(in the rows, 128 means zero)
runs of hidden systems:
S, run 1 (10 x 22):
[[155 145 141  78 144 119 113 164 134 134 154 119 118 142 141 159 125 101
  110 135 137 127]
 [106 149 129 102 140 131 123  95 138 139 137 147 113 118 110 150 134 137
   98 181 115 106]
 [106 117 105 123  95 151 139 111 103 117 148 137 110  94 107 173 104 124
  143 117 114 116]
 [168  97 140 127 133 158 132 138 113 153 134  85 125 124  86 143 119 108
  149 119 130  97]
 [103 103 143 142 122 146 139  95 148 171 107 105 126 143  90  92 155 147
  134 129 128 124]
 [100  99  85 176 122 144 144 136 136 121 120 126 136 124 139 113 145 159
  166 104 138 164]
 [169 124 126 151 150 122 122 156 146 106 107  93 127 121 176  83 124 115
  153 108 142 132]
 [128 159 165  98 136  83 118 145 165 126 115 134 125 140 141  84 138 146
  114 133 143 174]
 [111 160 120 127 152 122 126 156 130  95 125 192 137 105 158 150 130 166
  105 147 111 152]
 [150 170 141 103 125 120 132 127  76  92 123 139 126  94 164 148  87  97
  113 123  98  96]]
T, run 2 (10 x 22):
[[ 92 109 111 134 110 124 140 105 135 146 143 127 114 120  80 152 127 173
  157 161 135 136]
 [132  76 121 163 128 185 140 145 131 133 115 109 109 100 118 137 119 144
  144 104 127 110]
 [147 111 139 112 132 134 146 132 119 136 120  63 131 111 111  68 119 133
  132 117 151 146]
 [135 118 152 161 128 108 121 139 158 121 105 154 149 131 101  77 144 166
  138 117 140 174]
 [124 144 141 139 133 138 131 151 134 105  93 151 134 121 191  98 140 125
  119  78 108 148]
 [157 178 138  99 145  75 123 157 111 105 132 126 143 133 171 122 114 115
  139 137 125 146]
 [126 163 170 126 126  90 105 128 140 127 119 182 115 156 138 161 117 132
  106 162 109  98]
 [ 84 143 113 104 111 143 144 126  87 128 150 150 115 131 158 188 104 126
   82 138 113 109]
 [156 111  99 144 130 132 130 115  75 119 163 113 139 127  94 173  96 108
  129 167 135  86]
 [115  85 143 142  85 151 125  78 128 161 137 103 112 156  73 128 120 103
  118 120 140  91]]
J, run 3 (10 x 22):
[[108 131 140 119 107 167 158  94  92 127  91 115 139  88 130  89 132 116
  139  70  90 126]
 [156 128 137 153 124  91 140 150  93 141 126 117 177 162  96 120 137 132
  203 104 120 159]
 [104 135 162 176 139 118 122 129 157 157  74 143 121 186 179 105 153 147
  128 127 110 105]
 [ 76 135  94 114 112  98 157 152 115 117 146  99 113 149 193 126 108 155
  126 127 160 181]
 [181 115 127 175 155  97 103 168 132  86 142 143 124 137 143 144  87 138
  103 185 164 107]
 [115 138 168  76  92 136 112 102 145 109 136 142  91 115 146 115 103  90
   36 118 144 114]
 [138 130  95  99 132 145 131 142  80 111 183 166 182 107  67 169 136 120
  100 130 130 170]
 [160 137 121 167 141 170 107  70 112 124 107 157 146 118 128 133 151  66
  134 118  74  48]
 [ 97 139 120  74  82 120 138 103 130 173 154  87 125 169 118 143 160  78
  190  71 122 157]
 [128 105  94 180 189 141 124 156 164 179 127 131 145 177 108 165 182 172
  171 181 127 119]]
K, run 4 (10 x 22):
[[119 122 136 122 113 135 122 153 136 134 135 134 133 167 163 127 139  98
  107  81 140 151]
 [147 146 102 132 174 112 119 131 134 130 139 125 161 153 136 114 157 126
  117 172 139 135]
 [111 146 107 135 110 109 112  94 150 101 132 148  98 122 165 136 117 110
  141 139 124 109]
 [135 129 126  80 129 139 123 165 129 134 163 124 113 127 131 176 119 110
  116 122 139 139]
 [144 134 132 119 157 150 123 100 126 139 124 125 128 105  99 131 135 128
  106 172 112  87]
 [ 88 123 113 119  87 145 144  92 114 129 134 127 114 104 108 145 120 127
  154 102 113 127]
 [163  95 137 138 139 160 132 166 120 149 129 109 139 131  94 149 133 127
  158 104 123 128]
 [119 121 149 145 135 142 137  99 141 157  91  99 127 141 129  76 150 136
  129 122 120 110]
 [ 95 119 111 143 114 107 142 146 143 128 130 128 131 139 130 117 137 168
  165 115 144 186]
 [169 120 140 160 158 125 115 173 151 102 103 131 121 118 167 109 116 138
  129 129 135 121]]
D, run 5 (10 x 22):
[[184  97 104 185 179 121 101 184 180  85 123 106 118 120 175  86 118 143
  116 157 186 138]
 [144 152 162  81 129 102  99 117 187  79 122 141 108  82 147  43 120 119
   53 134 165 168]
 [142 173 133  82 144 107 114 170 127  80 150 218 172  74  94 144 139 154
  106 123 113 208]
 [155 205 142  93 153 141 131 115  66 101 103 182 154  70 158 164 124  93
  129 116  38  82]
 [106 176 169  46  80  92 158 106  52 176 147 102 131 162 104 185 108  89
  174 102  84 113]
 [ 95 113 139 174 134 128 140 133  96 208 126 138 129 222 106 224 133 159
  162 173  95  64]
 [ 52  63  87 187  90 173 169  81  99 155 120  58  77 170 176 129  91 139
  107 138 159  69]
 [167  23  91 188 105 126 110 147 157 121 181  57 109 159  80 109  91 127
  132 147 240 148]
 [164  70 134 199 150 174  68 103 237  97 107 168 125 116 113  42 171 116
   50 129 174 124]
 [114 134  77  99 127 156 129 121 160  65 142 150 173  48 132  30 181 121
  105  54 151 252]]
S, run 6 (10 x 22):
[[ 79 144  60  99 133 145 123 131 161 147 172 144 132 159 161 178 189 110
  149 111 127 171]
 [158 157  71 112 172 129 111 125 164 113 146  90  90  98 179 159 133  99
  174 179 128  80]
 [120 138 169  46  93 101 120 118 182 140 140  92  49  97 105 138  98 132
  146 142 144 127]
 [108 101 126  98 157 173 149 171 139 146 136 139 107  70  63 175 124 210
  116 162 124 147]
 [130 113 124 149 131 184 167  93  80 109  81 102 119  36 112  93  98 152
  137 117  88  80]
 [165 104 183 136  84 104 150 139  84 138 107  99 160 124  58  89 108 132
  198  65 118 161]
 [130 104 170 201 167 151 131 164 145 177  66 153 164 189 126 104 176 178
  133 114 102 127]
 [ 63 154  91 170 117 103 165 107  90 113  94 116 149 170 233  70 138 142
  133 103 121 157]
 [188 145 119 166 131  35 101 188 124  74 152 129 146 176 179 131  91 115
  161 146 174 161]
 [132 151 196  99 138 107  87 149 182 121 121 169  88 169 181 122 114 115
    9 160 155 106]]
X, run 7 (10 x 22):
[[119 148 160 131 124 117 127 112 138 126 100 180 143 105  91 115 144 160
  138 127  94 144]
 [114 143 130 130 118 142 155 147  79 122 108 139 141 109 155 146 116 136
  156  83  87 132]
 [152 140 149 134 144  95 146 144  82 151 113  90 146 162 131 133 110 135
  160 147 117 112]
 [ 90 120 156 156 110 100 132 120 134 145 114 139 105 175 138 134 110 162
  107 158 138 111]
 [103 100  95 152 122 145 138 152 107 105 148 130 120 133 162 148 100 141
   82 135 159 137]
 [178 106 116 152 133 128 108 118 120 100 143 105 134 123 123 100 104  92
   97 149 163 107]
 [130 123 149 116  94 119  98  97 163 121 145 154 130 149 103 106 141  89
   91 107 153 149]
 [125 139  91 127 146 156 115 133 136 117 146 176 168 131 138 139 179  99
  115  98 112 156]
 [151 160 101 122 144 131 123  95 124 126 124 111 138 116 150 130 155  77
  182 121  95  98]
 [121 152 149  84 117  97 118 133 162 166 139 115  98 156 121 166 141 120
  184 131 117 130]]
G, run 8 (10 x 22):
[[180 106 172 152 124 120 111 151 130 134 117 105 114 149 124 125  98 108
  130 126 143  91]
 [ 95 111 145 121 124 137 131 118 145 151 125 125 135 163 119  87 153 142
   73 126 155 155]
 [124 124  74 177 128 125 132 125 114  80 134 159 161 102 137 108 132 145
  140 124 134 163]
 [173 149 141 121 122 110 101 129 144 101 123 115 110 125 179 117 114  68
  143 104 128 103]
 [115 147 147  76 133 105 115 145 153 164 154 132 140 180 115 143 162 118
  108 131 140 169]
 [ 98 149  90 144 157 149 133 122 123 111 124 187 146  97 135 157 154 165
  118 160  95 128]
 [133 144 116  99 102 132 140 107  96 113 138  93  94  93 162 161  86  88
  155 115 109  86]
 [164 104 167 105 134 126 117 153 135 181 152 100 124 170  61 167 125 122
  134 148 144 111]
 [ 74  99 124 161 137 181 142  88 143 150 100 156 130 117 101 108 158 176
   82 143 117 116]
 [124  98  76 159  90 141 156 114  88  91 134  87 127  83 137 106  96 122
  180  84 141 143]]
G, run 9 (10 x 22):
[[132 114  77 168 136 117 100 117 179  81 150 160 131 111 130 108 139 138
  123 155 164 155]
 [146 140 118  98 121 136 101 134 180  87 139 138  96  86 170 122 127  83
  121  90 138 141]
 [153 164 131  51 155 118 112 150 153 140 157 130 145 114 105 141 165 108
  146 125 120 171]
 [109 176 138 102 149 132 125 109 140 138 108 184 131  95 112 158 160 151
  151 145  64 117]
 [ 98 144 133  93 105 147 164 130  79 151 118 109 106 107 136 183 105 130
  175 100  80 103]
 [153 108 160 137 153 130 148 149  88 183 118  79 125 155  86 162 107 153
  157 165 118  76]
 [ 81  82 156 171 105 147 150  92 124 159  96 109 104 146 104 103 106 178
   90 156 142  92]
 [127  58 103 191  99 144 151 147  97  94 132  97 136 119 119  89  88 151
  120 101 179 159]
 [199 105 145 174 142 111  98 131 161  94 110 103 140 132 140  40 125  97
  112 120 171 128]
 [111 146 142 111 103  86 103 121 179 109 137 158 145 160 146  62 162 110
   99  88 158 210]]
K, run 10 (10 x 22):
[[133  67  90 180 116 172 133 147 121 106 141 120 144 127 132 105 128 118
  113  82 164 154]
 [174 118 121 138 139 121 105 117 159 114 131  94 153 135 127  52 155  80
  128 104 160 153]
 [118 157 120 117 131 103  92 113 204 116 130 172 134 139 144  97 184 115
  136 117 131 177]
 [130 182  91 102 172 127 120 158 149 101 130 163 132 104 199 153 158 123
  143 127 100 147]
 [158 193 136  67 151  93 123 132 116 121 132 106 103 102 162 160 104 107
  162 163  99  94]
 [108 151 177  72 112 114 128 121 126 158 136 146  87 124  93 200  99 149
  124 170  99  88]
 [ 92  99 129 133 126 186 167 130  68 156 125 133 121 105  91 188 101 172
  100 146 100  84]
 [138  68 122 166  95 158 165 108  54 143 124  71 139 116  73 116  84 133
  151 110 136 101]
 [139  53 169 184  87 139 122 119 147 160 115 105 135 173  65  80 136 128
  138  81 162 143]
 [103  90 111 190 141 156 128 138 168 136 102 136 164 169 146  50 187 153
  108  89 158 186]]
X, run 11 (10 x 22):
[[ 94 157 126  52 150 155 129 135 181 138 125 109  91 111 193 106 161 118
   84 113 130 150]
 [146 171  86  84 169 107 129 122 124  96 159 142 145  57  92 147 134 152
  153 190 117 151]
 [162 137 196 110 113 148 114 121 139 124  91 152  84  67 101 157  98 119
  148 110  75  64]
 [ 92 132 169  57 111 148 178 148  66 184 133  99 145 138  83 147 127 146
  114  94 108 161]
 [124 102 111 211 161 143 153 123  81 150 100 146 174 136  75 142 137 192
  155 175 101 100]
 [ 96  78 137 190  56 134 155 105 103 127  95  85  87 146 161 105  77 126
  165  76 140 101]
 [148  86 131 151 139  93 129 204 133 141 152  85 150 201 130 104 122 150
  116 129 205 194]
 [122 127 116 196 162 124  99  94 188  88  92 164 130 130 184  47 151 145
   64 167 152 120]
 [127 161  84  92  76  90 116 116 125  38 171 147 122  85 184 112  94  76
  122  85 155 186]
 [239 177 169  92 187 101  72 178 144 118 143 164 162 138 122 151 148  68
  109 142 110 116]]
T, run 12 (10 x 22):
[[ 91 113 123 112 131 166 129 118 158 136 131 140  80  95 118 161 119 162
   90 165 128 103]
 [135 105 100 113 125 170 151 123  97 105 147 108 120  51  87 137  99 141
  124 130 132 125]
 [175 101 166 131 117 144 129 116 115 140 115 111 141  94  46 102 120 122
  153 109 121 115]
 [105 117 158 125 119 145 153 122 117 166  98 122 163 145  95  86 165 145
  139  76 110 166]
 [128 137 100 179 152 116 148 156 108 125 103 127 173 149 167  98 157 153
  180 102 114 164]
 [147 147 154 154 129  77 120 149 148 120  95 107 103 162 206 105 112 121
  168 121 130 116]
 [109 147 161  98 127  82 117 175 161 126 139 137  94 167 177 142 103 154
   83 158 164 152]
 [123 138 112 143 148 138 113 135 127  84 136 185 121 102 155 151 101 149
   48 181 135 108]
 [147 140 128  99  88 133 121  90  82  81 155 143 115  77 116 151  76  76
   92 123 124  93]
 [158 118 152 100 108 137 115 114  94 156 169 140 161 148  35 169 135  85
  115 119 123 125]]
D, run 13 (10 x 22):
[[124 132 151 105  79 107 133 109 118 111 126 111  99 110 128 121  89 114
  147 104 131 127]
 [151 108 159 131 142 135 120 174 128 157 133 143 144 161  95 160 135 137
  119 128 130 132]
 [ 97 133 116 157 135 150 147  83 104 128 102 131 143 126 146  99 138 137
   96 141 109 105]
 [136 112 108 138  89 102 133 139 107 105 153 108 132 130 124 130 101 114
  170  99 152 159]
 [169 121 154 147 154 135  93 148 160 142 119 138 129 168 138 133 147 100
  111 134 130  97]
 [ 68 139 110 104 117 132 143  93 132 132 131 126 134 133 144  91 151 139
   87 129 136 162]
 [154 130  83 150 139 108 119 156 122  91 157 144 140 107 128 164 121 136
  179 140 134 150]
 [152 147 164  97 134 142 105 113 154 132 111 123  93 119 161 126 128  79
  106 120 111  76]
 [ 86 134 129  74 116 123 147 125 122 162 154 125 141 136  79 138 147 156
  122 134 135 180]
 [138 125 100 188 153 148 127 129 115 113 107 162 133 103 131 164 126 153
  166 156  93  86]]
J, run 14 (10 x 22):
[[154 161 131  97 114  94 127 135 149 100 117 113 105  67 132 119 115 127
  224 100 108 157]
 [168 152 205 104 167 112 125 198 150 162  91 136 117 130 121 153 130 166
  157 132  95 123]
 [ 72 172 157  91 144 119 176 114  87 148  85 116 117 106 156 111 114 190
  111 158  88 121]
 [127 118 136 162  91  84 161 146  42 107 127 122 132 122 110 159  50 169
  165 145 125 119]
 [149  89 212 167 100 130 127 140  96 154  97 114 121 188 121 112  85 116
   74 112 139  75]
 [ 64 107 124 132  92 128 153  96  86 143 145 131 170 183 110  82 138 137
   51 115 165 182]
 [137  92  58 239 120 137 109 120 106  73 144 180 178 152 141 121 136 112
  116 122 149 136]
 [161 127 119 131 105 130  86 119 172 100 142 112 113 169 201  96 144  20
  110  63 159 127]
 [131 163  94  73 165  99  89 154 188 135 191 156 155 168 129 149 194 104
  109 155 158 200]
 [114 170  60 127 180 162 101 106 174  92 132 186 101  73 185 178 158 123
  123 181  88  83]]

runs to name:
run 15 (2 x 22):
[[102 130 124 127 125 136 137 159 106 106 136 161 142 134 162 129 117 142
   69 112 137 160]
 [175 144 113 140 146 104 122 122  84  94 142 130 168 123 128 116 110 103
  115 154 135 119]]
 : K
run 16 (2 x 22):
[[123 119 107 150 125  87 120 145 152 103 147 141 122 125 116 135 114 166
  150 166 160 163]
 [146 130 151 121 137 145 115 153 157  95 109 144  96  90 168 121 109 127
   90 116 129 117]]
 : G
run 17 (2 x 22):
[[115  91  77 182 147 213 117 115 129 106 127 160 159 124 159 108 168  99
   56  94 132 123]
 [163 141  63 109 123 115 120  89 123  91 168  84 166 106 126  72 155  58
  167 100 153 172]]
 : D
run 18 (2 x 22):
[[133 138 101 112 120 105 135 130 150 122 129  82 141 123 149  69 154 110
  198  79 143 192]
 [157 165 148 135 174  81 101 167 194 123  98 156 130 133 151 108 163 158
  180 141 116 156]]
 : X
run 19 (2 x 22):
[[108 108 133 134 112 176 137 142 115 151 116 117 117 153 169 141 134 101
  113  70 116 114]
 [139 122 107 126 160 109 139 133 118 155 145  77 159 159 108 107 147 137
  148 159 151 148]]
 : K
run 20 (2 x 22):
[[127 128 107 145 152 141 116 108 125 131 147 180 164 121  61 154 155 147
  109 173 118 133]
 [116 119  92 161 103 172 139  93  97 109 117 127 122 107 165 136 125  86
  146  81  99  90]]
 : K
run 21 (2 x 22):
[[123 149 151  97  74 127 143 118  86 124 119 118 120 121 149 138 108  83
  170  52  91 122]
 [157 131 171 119 160 114 126 169 116 191 129 127 163 189  78 162 155 140
  147 143 113 130]]
 : K
run 22 (2 x 22):
[[150 120 139 105 134 165 132 124 118 117 122 112 110  70 112 131 109 116
  108 128 120  96]
 [136 127 150  99 116 124 139 114 105 137 136 121 145 103  60 117 125 139
  134 128 124 148]]
 : T
run 23 (2 x 22):
[[113 146 157 158 112 105 131 135 127 147  89 132 101 172 182 157 117 131
  182 111  92  90]
 [ 92 135 119 103 138 105 154 167 111 156 143  83 107 177 180 156 108 158
  120 160 153 141]]
 : X
run 24 (2 x 22):
[[101 127 131 126 122 155 138 106 155 148 101 119  90  94 126 140 138 153
  171 126  96 102]
 [124 105 137 114 123 133 157 157 121 155 120  77 105 117 111 137 111 163
  178 118 131 136]]
 : G
run 25 (2 x 22):
[[127 116 155 122  86 135 121 112 134 115 125 151 106  95  94 135 107 122
  128  99 119 126]
 [144 110 139 130 139 167 137 151 101 152 124 133 158 129  95 142 147 129
  125  97 111 132]]
 : D
run 26 (2 x 22):
[[148  81 140 164 165 179 126 124 166 174  95  78 140 158 116  63 178 119
  114 112 145 115]
 [ 84 137  89 130 116 104 145 107 161 108 122 105 136 116 157  44 156 156
  152 108 157 211]]
 : T
run 27 (2 x 22):
[[147 108 143 100  98 120 115 154 112 143 173 120 128 170  98 169 112  92
  116 107 155 144]
 [117 119 114 146 164 168 119 100 138 154 127 148 150 154 111 128 172 122
   69 162 121 100]]
 : J
run 28 (2 x 22):
[[139  91 139 168 130 173 134 146 109 132 110 139 134 122 114 139 120 135
  116 104 116 105]
 [140 112 132 142 120 135 142 104 101 135 116  89 149 133 116  75 130 110
  127 106 134 130]]
 : D
run 29 (2 x 22):
[[114 123 163 138 114  99 126 134 122 151 130 140 140 185 110 127 127 141
  106 138 143 138]
 [100 116  99 175 128 138 136 126 105 111 128 154 144 148 160 132 123 141
   96 137 133 125]]
 : D
run 30 (2 x 22):
[[137  89 144 141 135 160 155 139 121 118  97  78  93  66 115  99  80 175
  116 144 143 103]
 [134  91 172 129  94 116 140 138 113 112 124 116 134 104  65  75  90 164
  101 110 167 175]]
 : X
